In the rows, zero is written as 128.
Which row each row swaps with, under one turn or mirror
The rows were stretched afterwards, more along some directions than others.
Q823: [165 160 123  86 114 114 121 123 135 145 124 112 161 134  96 121 103 150
 126 125 126 123  85 142 126]
Q3: [144 134 135 125 105 131 112  93 128 129 119 139 122 142  71 173 111 105
 105 123 150 139 147 145 120]
Q764: [133 120  93  92 124 116 131 117 152 109 132 122 157 172  98 138 128 126
 121 141 146 105 150 128 137]
Q30: [177 135 141 129 104 120 130 113 108 131 141 142 179 137 122 135  89 152
 174 125  91 140 120 111 104]
Q999: [151 122 102  94 114 123 141 141 144 147 105 126 122 148 148 124 101 140
 147 135 127 137 158 120 143]
Q119: [140 137  56 141 128  96 138 125 161 103 138 112 170 165  98 129 135 121
 122 108 143 107 157 149 149]
Q411: [153 119 103 144 138 127 135  91 130 121 139 138 145 152 100 141 128 127
 115 143 134 127 169 136 132]
Q631: [141  94 117 119 131 113 149 142 117 123 119 140 107 127 107 148 104 146
 161 165 145 149 150 117 137]
Q770: [152 152 100 138 152 125 106 118 142 105 125 158 159 119  94 119 138 121
 112 110 135 101 130 121 149]
Q305: [118 131  99 113 131 118 118 110 124 131 153 126 117 143  88 144 145 104
  82 117 149 154 138 157 118]
Q561: [130 150 105 142 122 119 139 118 123 129 151 105 164 147 122 114 120 131
 139 104 111 158 138 147 108]
Q253: [128 109 153 122 135 124 170 125 132 126 132 124 132 117 137 137 137 154
 143 127 113 121 118 136 136]
Q354: [133 129 118 135 127 136 116 125 124 118 149 143 155 150 122 116 111 123
 135 102  99 130 177 113 122]
Q540: [122 124 105 152 144 149  96 104 151 111 120 137 117 152  88 134 128  87
 121 129 148 134 198 125 156]
Q599: [132 128 137  98 106 134 138 128 133 118 146 137 122 122  85 141 137 114
 124 122 132 104 113 142 147]
Q527: [135 119  93 104 115 129 125 158 149 122 107 128 123 133 104 122 105 169
 162 135 149 149 153 136 153]
Q867: [142 147 121 139 150 128 118 123 132 133  98 144 117 128 124 129 112 156
 138 131 108 147 147 123 152]
Q517: [115 152 133 105 100 111 136 116 120 128 125 132 135 144 125 135 124 110
 130 112 123 126 115 121 103]
Q890: [136 155 121 152 137 142 108 123 137 124 153 124 164 147  94 114 119 108
 126 107 114 130 141 133 119]
Q718: [131 140  84  99 149  99 102 126 144 134 138 133 122 135  98 135 125 126
 100 120 143 113 121 136 133]
Q474: [124 147 163 124 132 145 136 115 108 121 159 133 133 119 111 137 140 104
 124 117 114 122  99 118 100]
Q525: [132 128 136 113 115 173 114 119 124 134 125 147 129 149 116 129 107 136
 145 142 114 146 169 100 151]
Q329: [128 150 125 111 123 133 136 117 146 127 124 119 177 166 148 101 114 135
 149 109  91 114 142 102 140]
Q405: [132 144 116 113 135 127 107 109 159 141 128 129 117 137  97 130 146 106
 100 118 148 111 121 145 138]
Q113: [146 105 105 135 136  91 153 138 133 130 116 129 123 128 114 152 127 136
 146 144 156 140 134 137 128]
Q199: [146 126 124 121 165  98 127 120 137 121 104 149 115 128 141 126 100 137
 121 137 105 141 161  99 108]
Q145: [156 114 126 130 118 140 156 122 134 114 154 112 174 155  98 143 111 139
 160 150 120 106 156 129 139]
Q449: [157 152  96  94 129 128 107 132 129 152 104 118 117 133  83 123  86 138
 129 147 154 160 113 131 140]
Q847: [127 130  95  96 117 124 120 109 120 136 128 138 145 163  90 150 123 107
 110 135 155 137 129 134 119]
Q927: [146 127 141 111 101 144 154 133 143 107 158 111 171 130 114 119 127 142
 141 110 120 102 123 136 130]
Q888: [124 109 124 130 127 112 138 118 115  87 139 140 143 122  90 152 128 148
 133 135 139 127 129 136 128]
Q520: [140 105  97 120 136 101 119 132 125  95 134 141 118 131  95 153 125 117
 129 146 151 125 120 131 123]
Q429: [145 136 161 140 137 174 121 132 127 125 128 136 129 106  95 127 124 152
 146 131 123 138 131 129 151]
Q682: [116 123  97 116 119 135 135 105 142  94 137 120 139 158 109 138 129 156
 134 145 119 144 168 128 129]
Q708: [139 124 149 116 105 145 126 128 125 117 151 149 167 123 119 124 132 125
 155 122 104  96 108 135 143]
Q871: [141 159 144 121 118 142 135 116 132 130 152 111 178 156 107 114 106 137
 134 113  95 135 121 125  96]
Q664: [154 141 137 104 133 110 143 128 137 143 104 112 159 137 145 112 107 139
 149 137 121 143 112 119 126]
Q986: [128 138 150 135 138 143 111 109 121 123 102 126 121 116 129 123 105 134
 129 117 111 152 109 125 134]
Q634: [108  95 169 120 117 129 156 129 125  99 128 140 134 123 137 132 130 139
 139 133 108 118 135 117 131]
Q355: [115 130 133 114 145 149 129 116 126 132 126 131 112 143 110 136 137  88
 100 140 138 131 148 134 136]
Q997: [158  93 123 129 159 114 128 116 125 118 151 141 152 140 134 121 114 129
 155 151  98 128 154  99 132]
Q310: [147 129 113 106 124 133 135 147 122 113 157 122 174 142 107  94 105 138
 156 142 116 131 121 116 130]
Q365: [125 132 108 149 145 138 121  90 111 132 131 127 139 134  87 160 142 135
 116 113 145 143 125 154 136]
Q833: [136  98 134  95 104 108 142 122 132 134 105 124 120 140 126 136  79 141
 152 161 123 145 142 139 129]
Q41: [134 136 112  94 119 105 121 153 153 110 139 125 143 146  92 125 134  99
 119 121 158 117 129 126 126]
Q198: [131 116 116  97 118  95 131 131 132 140 124 117 147 141 151 109  91 143
 168 124 113 140 122 114 106]
Q612: [116 120 134 118 138 134 122 106 125 116 128 135 133 141 149 129 125 148
 116 116  99 161 157 117 109]
Q91: [137 113 112 148 151  94 149 106 144 115 134 136 119 131 117 150 150 109
 131 122 129 126 149 143 120]
Q388: [119 142  96 119 133 127 136 116 144 125 130 111 163 155 134 126 133 129
 128  98  95 109 144 131 166]
Q494: [120 132 107 141 133 123 120 116 125 120 141 129 111 150  93 136 109 152
 133 124 123 175 160 122 104]
Q360: [136 117 109 109 132 115 103 126 137 128 111 134 128 119 109 115 101 145
 139 107 127 166 138 133 139]
Q713: [164 115  95 117 127 122 129 158 152 119  99 133 149 140 115 120 106 169
 171 158 133 122 153 133 164]
Q123: [116 160 129 136 139 131 121  93 129 136 118 128 132 128 140 115 116 150
 134 118 109 144 123 119 115]
Q921: [138 131 148 127 128 146 110 147 138 126 121 131 121 111 104 122 115 160
 139 120 132 166 135 128 121]
Q813: [122 153 104 154 134 137 116 131 141 125 150 113 131 138  93 107 136  95
 119 100 132 149 159 133 120]
Q914: [127 103 115 116 143 120 115 100 108 130 134 147 120 145 105 151 117 115
 110 159 144 164 142 126 103]
Q61: [152 126 138  99 108 131 150 128 119 143 103 119 140 124 139 120  84 167
 184 142 103 150 120 128 135]
Q940: [144 113 106 117 158 121 118 118 118 145 141 131 111 128 109 132 134 118
 109 149 138 166 142 130 111]

Q888 is swapped with Q867
Q388 is swapped with Q682
Q612 is swapped with Q119
Q914 is swapped with Q890
Q123 is swapped with Q718
Q525 is swapped with Q145
Q921 is swapped with Q113

